[[-47  -5 -10  17 -26  -1]
 [-20  22 -17  34   5  27]
 [ 21  14 -12  47 -16  18]
 [-33 -36  -5  26   7 -36]
 [ 70 -15 -32  32  32   1]
 [ 33  28 -28  17 -37   9]
 [-11  36  20 -33  22  43]
 [  8  21 -18  13  68  39]]
=>
[[ 70 -15 -32  32  32   1]
 [ 33  28 -28  17 -37   9]
 [  8  21 -18  13  68  39]
 [-20  22 -17  34   5  27]
 [ 21  14 -12  47 -16  18]
 [-47  -5 -10  17 -26  -1]
 [-33 -36  -5  26   7 -36]
 [-11  36  20 -33  22  43]]

[[-28  13  -3  54]
 [  1   0  -2   0]
 [  3   3  -9   7]
 [-71   5 -10  25]]
=>
[[-71   5 -10  25]
 [  3   3  -9   7]
 [-28  13  -3  54]
 [  1   0  -2   0]]

[[  8 -31  62 -17  -6  10  -1  -3   5  58]
 [ 20  -5  55  17  17 -24 -16   3   3  37]
 [  0 -28  35  -7  18 -16 -20 -40   0 -25]
 [  9  16   9  13  32  30  43 -20 -37 -46]
 [  2  21 -12  15 -17  16 -14  21  -6  39]
 [-10 -23  16  -8  -1  -9  15 -49   6  17]]
=>
[[  2  21 -12  15 -17  16 -14  21  -6  39]
 [  9  16   9  13  32  30  43 -20 -37 -46]
 [-10 -23  16  -8  -1  -9  15 -49   6  17]
 [  0 -28  35  -7  18 -16 -20 -40   0 -25]
 [ 20  -5  55  17  17 -24 -16   3   3  37]
 [  8 -31  62 -17  -6  10  -1  -3   5  58]]

[[-61  38 -20 -20 -11 -34 -17  40  22 -30]
 [-39 -18  -6  -8  42  19 -37 -18  49  14]
 [ 22  62 -18  45  -3  47 -27  42  24  25]
 [ 41  31  19  42   4 -26 -75   6  21  -4]]
=>
[[-61  38 -20 -20 -11 -34 -17  40  22 -30]
 [ 22  62 -18  45  -3  47 -27  42  24  25]
 [-39 -18  -6  -8  42  19 -37 -18  49  14]
 [ 41  31  19  42   4 -26 -75   6  21  -4]]

[[ 26  15  -6  -3 -15  -1  19   4  -9]
 [ 13 -22   2  -8   6  -1  30 -17   4]
 [ -6 -15 -31   8  -2   4  35 -21   5]
 [  4   7 -20  -1   6 -37   7  28 -24]
 [-11   4 -46 -22 -10 -73  20  53  -2]]
=>
[[-11   4 -46 -22 -10 -73  20  53  -2]
 [ -6 -15 -31   8  -2   4  35 -21   5]
 [  4   7 -20  -1   6 -37   7  28 -24]
 [ 26  15  -6  -3 -15  -1  19   4  -9]
 [ 13 -22   2  -8   6  -1  30 -17   4]]

[[ 11   3 -30   9  22  13  25 -13 -36]
 [ 35  -1 -26   9  -6  31 -16 -43 -14]
 [  1  14   4 -20 -54  19  -4  -9  12]
 [ 18 -38  17 -22  -2   0  -8  49 -12]
 [-25 -44  -4  -5  16   0 -50  20 -28]
 [  3  17  -6 -13  23  17  39  -1  -4]
 [ 17  -7   2 -11 -16  -4 -46   9 -14]
 [-11 -19  26 -55  75 -15  82   4  27]]
=>
[[ 11   3 -30   9  22  13  25 -13 -36]
 [ 35  -1 -26   9  -6  31 -16 -43 -14]
 [  3  17  -6 -13  23  17  39  -1  -4]
 [-25 -44  -4  -5  16   0 -50  20 -28]
 [ 17  -7   2 -11 -16  -4 -46   9 -14]
 [  1  14   4 -20 -54  19  -4  -9  12]
 [ 18 -38  17 -22  -2   0  -8  49 -12]
 [-11 -19  26 -55  75 -15  82   4  27]]

[[ 24 -43 -44 -39  38 -14 -37  27  43]
 [  1 -55 -59 -48  57   6 -48  41  59]
 [ -1  71  75  63 -71  -8  63 -52 -74]
 [ 68 -46 -48 -47  26 -46 -45  15  34]
 [ -8 -49 -52 -42  55  12 -42  40  56]]
=>
[[  1 -55 -59 -48  57   6 -48  41  59]
 [ -8 -49 -52 -42  55  12 -42  40  56]
 [ 68 -46 -48 -47  26 -46 -45  15  34]
 [ 24 -43 -44 -39  38 -14 -37  27  43]
 [ -1  71  75  63 -71  -8  63 -52 -74]]

[[ 11  23 -16]
 [ 56 -39  30]
 [ 22  52   8]
 [ -3 -62   6]
 [ 13  13 -10]
 [-34 -38 -17]
 [ -9  14  -6]
 [  5   0  -5]
 [ 18  37  10]]
=>
[[-34 -38 -17]
 [ 11  23 -16]
 [ 13  13 -10]
 [ -9  14  -6]
 [  5   0  -5]
 [ -3 -62   6]
 [ 22  52   8]
 [ 18  37  10]
 [ 56 -39  30]]

[[ 56 -15  44   1 -68]
 [ 10  33  38  72 -41]
 [ 32 -12 -34   0  22]]
=>
[[ 32 -12 -34   0  22]
 [ 10  33  38  72 -41]
 [ 56 -15  44   1 -68]]
